(in the rows, 128 means zero)
Where one turn sends some rows of the set: a few examples, then the rows asked
z699: [137 121 109 132 114 123 137 209 135 104 131 117 116]
z77: [ 89 139 112 157 107  99 146 139 136 134 109 130 133]
z702: [119 102 107 120 116 138 179 143 152 112 109 136 123]
z101: [126 131 113 141 110 114 139 215 136 112 132 123 117]
z471: [116 131  97 118 113 133 155 145 124 107  90 123 114]
z340: [122 126 107 149 110 101 171 147 162 139  81 136 119]
z856: [147 106 116 131 109 126 170 145 153 118  80 138 138]
z202: [130 106 131 134 101 135 140 137 124 106 114 137 164]
z817: [150 112 147 134  85 129 133 146 152  96 125 149 143]
z761: [133 123 135 169  76 105 121 149 128 124 139 150 131]
z65: [130 116 120 108 122 124 172 157 136 120  84 123 127]
z122: [ 98 121 107 148 111 107 173 147 159 133 120 138 108]
z904: [ 98 145 103 159 100  96 142 148 133 133 112 133 103]
z204: [125 136 145 169  79 109 125 162 132 110 105 155 140]
z66: [141 127 130 174 107 100 140 124 150 130 126 144 122]
z427: [134 128 120 148 112 110 137 215 138 112 135 119 113]
z385: [119 136 137 165  81  91 129 148 161 125 134 150 121]
z158: [104 135 120 144 112  86 165 160 144 147  99 127 109]
z940: [162 110 134 150 109 125 145 121 146 114 120 140 135]
z157: [139 119 117 140 107 119 130 211 136 106 142 122 118]
z200: [160  98 139 153  91 116 152 149 155 122 104 152 150]
z997: [144 123 123 142 109 116 136 212 135 104 135 119 118]
z215: [128 128 106 137 116 116 137 211 138 108 135 116 111]
z549: [132 118 151 164  90  85 141 162 138 144 130 144 135]
z705: [141  88 134 137  97 135 160 143 148 113 138 152 140]
z319: [138 126 118 133 115 122 142 213 134 105 128 116 113]
z465: [128 127 113 133 114 122 141 214 133 107 129 120 121]
z376: [130 130 117 140 116 115 143 212 137 112 126 116 110]
z273: [113 141 117 137 105 128 149 158 131  99  70 135 129]
z78: [133 126 119 142 106 115 136 216 135 109 135 125 123]
z868: [127 138 110 158 121 104 155 123 153 131 105 130 111]
z543: [ 98 150 110 140 107 102 151 148 161 121 101 129 106]
z81: [151 107 127 129  94 143 133 144 120  96 119 140 141]
z588: [130 125 116 108 108 136 154 143 154  94  93 130 127]
z572: [114 118 135 167  90 103 128 141 132 128 130 146 155]
z450: [147 121 113 135 127 129 161 121 147 114  98 128 122]
z96: [103 124 107 124 117 129 156 136 130 112  93 124 143]
z998: [133 119 130 173  92  89 154 149 163 142 106 150 131]
z680: [100 154 123 166  95 104 140 162 135 119  84 144 120]
z612: [156  95 152 128  99 122 149 157 132 117 116 140 151]
z11: [117 108 132 167  90 104 155 147 157 134 145 154 126]
z451: [138 125 137 142  91 135 137 159 127  92  86 147 147]
z935: [133 121 117 133 109 121 138 217 133 105 132 125 124]
z697: [130 126 113 145 109 112 132 211 139 111 139 120 112]

z11 -> z705
z588 -> z543
z427 -> z997
And these:
z81 -> z471
z157 -> z699
z273 -> z680
z465 -> z101
z77 -> z572
z450 -> z868
z998 -> z200
z65 -> z158

Where one turn sends some rows of the set: a few examples, then the rows asked
z878: [121 138 129 156 136 161 157 101 106 168 181 132]
z650: [116 141 112 130 136 124 106 108 138 126 168  91]
z301: [115 109  86 146 142 156 134 101 104 167 135 131]
z894: [143 129 114 141 131 154 137 100 106  99 145  98]
z402: [115 147 133 154 148 149 147 111  93 175 153 133]
z976: [118 113 124 171 157 123 100 116 126 134 145 108]
z297: [136 131 128 163 126 143 115 106 122 108 168 140]
z957: [105 130 106 183 109 155 126 126 114 131 143  99]
z431: [141 125 120 133 141 181 121 128 105 178 169 109]
z466: [131 107  93 151 135 116 166 112 103 142 163 116]
z601: [154 140 106 139 118 136 130 100 133 174 162 134]
z36: [125 113 117 171 139 149 117 109 124 138 182  71]
z363: [152 130 128 149 129 116 144 150 118 160 166 115]
z171: [113 111 112 124 145 150 145 153 104 139 169 113]
z469: [133 125 131 153 124 163 124 135 131 107 140 119]
z597: [101 153 118 142 126 152 154 111 114 170 163 133]
z780: [135 126  81 125 167 151 130 105 115 155 163  95]
z514: [142 123 108 136 164 151 112 132 146 158 166 130]
z342: [137 154 125 144 131 147 116 112  85 124 157  86]
z918: [143 122  86 170 145 138 132 118 140 178 153 100]
z941: [148 134 122 173 113 147 137 122 118 126 132  87]

z976 -> z36
z894 -> z469
z431 -> z601
And these:
z780 -> z514
z171 -> z363
z297 -> z957
z402 -> z878

Where one turn sends some rows of the set: a few examples, then the rows asked
z400: [143 149 151 123 150 111 100 117 109 149 111 134 122 144 105 136 119 110
 123 115  96 146 155 149 111 152 167 109 135 123 140 108  98 128 103 158
 128 114 156 121 106  87 133]
z903: [126 141  94 114 136 121 141 155 132 104 116 158 132 166 127 137 118 133
 110 101 113 145 142 122 147 111 157 120 108 108  92  94 104 133 119 129
 160 112 158 128 120 131 140]
z307: [144 129 120 127 124 143 152 136 146 113 122 134 148 126  62 134 101 148
 129  89 116 141 145 130 177 151 113 105 126 142 109  98 125  95 118 100
 126 151 155 121 110 168 101]
z330: [134 135  91 129 133 125 119 153 127 103 126 149 125 183 118 116 118 124
 109 112 126 152 132 130 147 101 142 111 116 112 106 115  97 142 124 121
 134 118 155 133 118 124 155]
z938: [148 121 110 158 135 129 113 131 109 117 145 127 132 184  93 110 119 123
 132 122 132 144 141 129 132 106 134 107 142 121 123 118  96 151 142 126
 108 129 154 126 125 114 136]
z538: [136  97 122 143 109 140 156 149  77 151 132 163  95 130 100 131 127 132
 132 102 108 120 130 135 134 142 124 109 145 107 124 104 112 112 144  94
 112 152 146 116 118 141 152]
z910: [155 124 124 140  90 152 166 163 102 151 129 158 124 127 104 128 122 130
 125 109  96 121 124 130 134 149 136 103 145  92 126 127 126 109 123 105
 101 162 164 128 107 121 115]
z85: [154 138 136 135  85 141 160 158 131 138 130 147 147 138 103 140 121 145
 125 100  88 123 117 135 132 151 153 115 138 101 120 129 129 124 112 122
 103 160 182 137 115 118 102]
z700: [162 137 132  99 136  99 144 135 149 112 107 122 161 150 101 152 135 148
 128 111 103 135 118 126 138 144 144  98 111 149  97 135 121 105 109 142
 141 111 163 152 117 128 100]
z334: [173 101 124 105 154 132 147 151 122 136 103 127 110 112  95 142 126 116
 154 113 105 123 117 147 155 155 149 115  99  87 114  93  98  85 107 120
 125 114 155 144 136 141 130]
z208: [116 112 142 127 104 110 152 137 139 151  94 168 158 132  82 138 133 103
 138 110 139 128 147 172 141 133 144 107  94 131 128 108 155 112 114 121
 115 121 152 127  89 148 110]
z287: [129  87 119 144 126 129 146 140  79 149 121 160 100 135  94 137 129 132
 136 103 111 118 131 133 139 136 111 104 126 124 128  94 121 112 146 103
 120 147 132 112 114 148 172]
z836: [153 139 130 137 147 115 102 111 107 137  97 123 131 123  93 138 108 118
 122 120  75 148 148 128 122 171 151 127 122 140 119 127 107 122 108 165
 139 138 132 111 113 118 139]
z283: [160 114 143 162 140 132 119 119 121 131 129 104 147 161  66 114 130 130
 138 106 135 130 159 134 131 130 119  94 138 148 124 125 120 131 135 135
  91 134 152 121 119 113 107]
z231: [137 142 155 118 148 114 114 136 118 158 119 137 123 150 103 136 125 100
 126  95 106 145 156 152 110 150 156 100 131 116 145 103 103 126  96 151
 124 102 176 127  99  81 121]
z529: [121 121 104 141 135  90 156 120 126 144 119 146 154 130  95 137 141 112
 140  63 108 143 160 139 137 122 120 120  89 142 112 133  96 102  83 131
 120 113 147 135 105 145 147]
z985: [156 134 121 132 132 120 126 109 116 119 117 125 138 113  85 130 105 132
 124 118  69 140 150 123 130 169 152 125 121 142 112 118 113 108 114 163
 146 153 130 112 114 158 143]
z555: [115 125 115  83 131 105 160 129 142 138  88 144 126 104  91 141 108 149
 129  88  98 115 140 120 148 145 133 101 114 140 108  92 146 129 100 133
 151 121 149 126  95 145 126]
z149: [118  84 116 131 122 118 141 120  86 146 106 162 104 149  85 126 135 133
 133  95 119 127 140 131 143 127 109  98 113 139 123  90 113 109 139 115
 127 138 126 112 118 158 168]
z35: [132 111 152 113 127 155 148 129 134 123 113 147 122 103 102 105 120 126
 136  92 121 114 152 164 147 148 151 109 139 153 146 116 106 118 135 101
 180 107 151 111 121 112 122]
z141: [149 109 130 161 135 132 111 130 117 131 141 110 146 172  79 107 120 129
 138 115 141 144 149 136 126 113 120 105 143 137 129 117 103 141 142 130
 104 136 150 120 118 110 123]
z209: [126 134 125 133  96 113 158 135 129 120 118 155 145 185  72 145 111 127
 121  78 104 154 143 117 141 126 124  85 122 150 129 119 140 103  89 126
 146 138 171 136 123 125 119]
z489: [167  99 137 102 154 140 143 147 131 145 109 131 106  98 101 127 132 112
 148 117 107 128 120 150 143 150 161 117 112 100 125  91  92  93 116 107
 144 107 163 139 136 127 144]
z749: [133 133 157 112 134 107 132 139 138 158 109 146 117 152 101 139 124 109
 121  78 121 137 149 154 116 135 154  98 129 115 149  98 106 123  82 136
 121  88 174 130  99  90 112]
z754: [129 100 122 126 136 128 145 157 141 134 113 129 157 134  83 145 127 122
 146  78 131 155 166 143 149 119 152 107  92  99  89 142 138  89 110 120
 100 132 151 137 113 139 121]
z880: [124 119 149 128 112 153 165 121 126 118 123 147 135 128  95 117 106 139
 115  87 126 114 160 158 157 137 152 105 136 177 137 119 121 123 136 111
 173 120 163 117 113 116 127]
z849: [157 105 150 105 146 145 140 145 123 140 110 132 103  89  99 118 129 118
 146 113 109 117 139 164 147 154 168 120 129 114 133  98  95 107 123 104
 160 108 155 130 138 116 140]
z48: [141 131 124 151 151 114 166  99 138 127 108 132 145 119  91 122 116 109
 160 106 131 113 132 162 125 137 126 109  76 154 108 123 131  93 110 133
 122 130 156 129 113 132 108]

z283 -> z749
z529 -> z48
z489 -> z287
And these:
z330 -> z836
z85 -> z903
z555 -> z307
z538 -> z938

Where one turn sends some rows of the set: a few examples, then the rows asked
z318: [146 138 141 111 110 139 136 130 114 123 123 110 128 157  81 126 161 106
 146 140 136 121 135 118 117 112]
z142: [136 141 126 146 123 128 124 122 142 125 135 128 154 123 179 118 126 152
 108 145 131 125 122 141  87 126]
z663: [ 88 153 149 105 138 132 116 125 143 145 133 146 111 136 118 113 139 113
 151 129 152 158 131 138 134 132]
z788: [125 126 141 152 143 113 128 116 167 142 141 149 136 111 110 119 112 125
 123 126 108 134  70 131 143 119]
z267: [132 122 140 145 170 121 138 129 154 137 142 142 134 107 114  91 125 144
 135 119 108 152  82 129 138 111]
z395: [115 141 126 135 153 118 118 119 143 125 132 161 127 133 146 137 102 125
 110 133 120 121  75 133 146 135]
z792: [134 134 122 129 183 129 136 126 141 135 139 142 123 115 145  84 134 150
 128 119 120 148  95 140 134 132]
z462: [ 93 144 145 120 142 121 132 135 112 139 113 144  95 142 113 136 133 117
 157 124 130 156  95 134 138 103]
z325: [123 142 120 117 169 134 118 127 139 112 137 150 128 116 159 113 116 136
 111 126 140 134  89 139 139 141]
z594: [147 141 137 108 115 140 137 133 106 122 120 108 127 158  87 124 165 109
 148 137 138 124 135 120 117 114]
z946: [ 91 134 142 114 132 137 125 140 124 127 124 149  94 124 115 143 132 110
 144 141 146 146  92 134 131 103]
z246: [123 141 133 131 177 132 126 132 148 115 145 141 138 107 140  86 131 144
 132 118 138 154 101 142 147 129]
z973: [148 140 141 107 115 135 128 136 116 127 129 109 128 165  84 133 155  99
 143 140 135 121 138 122 114 125]
z187: [139 142 135 148 139 124 130 126 141 130 136 121 161 124 168  93 133 165
 125 130 124 146 136 135  91 119]
z188: [133 136 132 164 108 115 128 121 141 128 129 127 153 123 162 139 116 143
 109 145 118 118  98 137  93 111]
z378: [129 146 113 125 166 126 124 113 146 138 136 148 122 123 158 108 125 136
 110 126 128 126  91 148 133 151]
z132: [152 141 130 148 139 136 130 146 139 103 124 118 161 137 161 102 130 158
 131 127 113 137 137 130  91 121]
z691: [149 137 142 111 115 138 133 139 114 124 132 108 125 161  81 132 159 100
 145 142 136 121 134 123 115 118]
z718: [151 144 139 104 118 133 129 135 110 127 126 107 127 165  90 134 154 101
 143 134 138 123 138 123 115 127]
z527: [115 138 147 156 164 115 132 127 159 128 146 144 142 119 115  92 127 139
 143 121 116 155  94 139 157 117]
z446: [123 140 124 139 142 116 121 106 161 143 137 151 130 120 138 128 112 121
 107 131 120 118  75 142 139 143]
z31: [ 87 138 146 105 130 144 114 133 143 129 136 150 104 121 117 130 136 106
 141 143 160 147 114 136 129 121]
z383: [136 135 146 175 113 103 138 124 141 134 127 122 159 126 142 128 116 150
 127 132 103 137  98 130 100  96]
z517: [145 146 137 105 109 136 132 124 110 126 119 111 128 163  90 132 157 105
 142 137 137 118 137 119 116 124]
z317: [140 137 147 166 133 109 139 127 139 136 131 118 164 126 144  99 126 164
 138 121 106 155 120 130  98 100]
z515: [146 148 121 152 124 133 126 136 141 106 123 123 154 147 172 122 127 147
 119 140 115 117 129 139  92 132]
z220: [111 137 144 159 149 107 127 119 155 134 139 156 137 136 118 123 109 128
 129 130 104 134  77 133 157 119]
z379: [ 90 156 149 114 145 117 126 126 124 150 118 143 107 149 114 117 136 119
 161 118 135 163 119 135 140 121]
z333: [150 140 139 112 119 138 135 141 108 122 130 105 124 159  85 130 162 103
 147 138 137 125 132 126 117 116]
z377: [145 141 141 108 107 137 132 126 115 126 123 112 130 161  84 131 158 103
 144 140 137 118 136 117 116 118]
z229: [141 149 129 170 104 120 126 130 150 111 121 121 161 144 153 140 120 135
 121 139 107 112 113 140 100 125]
z551: [145 142 145 177 107 115 131 137 154 110 122 113 171 133 132 129 118 138
 135 127 101 131 112 133 103 107]
z810: [151 137 145 163 128 125 133 146 148 106 124 111 171 128 136 105 124 153
 142 120 105 145 127 126  97 106]
z244: [152 144 137 107 120 135 134 138 104 124 125 104 124 162  89 131 159 103
 146 133 138 126 135 127 116 121]
z412: [148 144 134 104 114 139 134 129 104 125 118 108 127 161  93 127 163 109
 144 134 139 121 137 121 116 120]

z527 -> z395
z188 -> z187
And these:
z718 -> z333
z551 -> z515
z412 -> z318
z31 -> z379
z267 -> z446

Where one turn sends some rows of the set: a few examples, then the rows asked
z769: [128 146 120 157 111 137 112 108 130 158 120 126]
z675: [136 156 123 159 116 134 123 115 120 150 120 119]
z117: [136 138 131 124 147 117 151 153 156 110 109 147]
z356: [155  96  76 134 139 133 141 150 147 128 123 136]
z252: [134 135 122 137 130 159 119 106 108 132 115 119]
z569: [146 102 136 148 139 127 108 162 151 120  97 146]
z382: [130 132 138 140 108 151 131 118 147 174 132 144]
z279: [128 144 118 161 103 146 125 110 137 161 115 138]
z406: [145 103 137 149 138 124 109 164 152 122  98 147]
z535: [136 141 127 128 146 116 150 152 155 106 105 145]
z15: [145  94 106 117 129 107 141 126 145 135 133 169]
z147: [144  93  94 119 132 115 137 118 136 119 123 165]
z846: [127 131 117 139 122 160 108  99 119 143 114 125]
z245: [145 102 138 147 140 126 108 163 152 122  98 146]
z72: [130 135 140 137 114 140 117 115 140 175 137 133]
z552: [144 105  87 137 124 102 136 119 136 120 118 163]
z710: [145 106  99 134 122  94 141 126 146 137 129 168]
z901: [128 120 137 119 127 162 114 107 129 158 131 132]
z281: [126 130 112 145 115 169 121 102 125 143 108 135]
z487: [146 104 135 150 139 125 108 163 152 120  97 146]
z156: [136 135 130 119 149 123 149 150 154 105 108 147]
z326: [137 125 145 116 134 161 125 116 121 152 135 128]
z502: [135 138 125 124 148 121 148 149 152 102 104 145]
z688: [156  94  86 127 140 132 143 153 151 137 131 139]
z742: [157 102  86 137 134 122 145 157 157 144 132 139]
z425: [156 105  77 144 134 122 142 152 150 134 124 136]
z790: [127 117 133 124 120 173 126 109 135 158 124 143]
z848: [139 144 147 139 120 135 129 124 133 170 141 129]

z901 -> z846
z675 -> z848
z710 -> z15
And these:
z535 -> z117
z688 -> z356
z245 -> z569
z382 -> z790

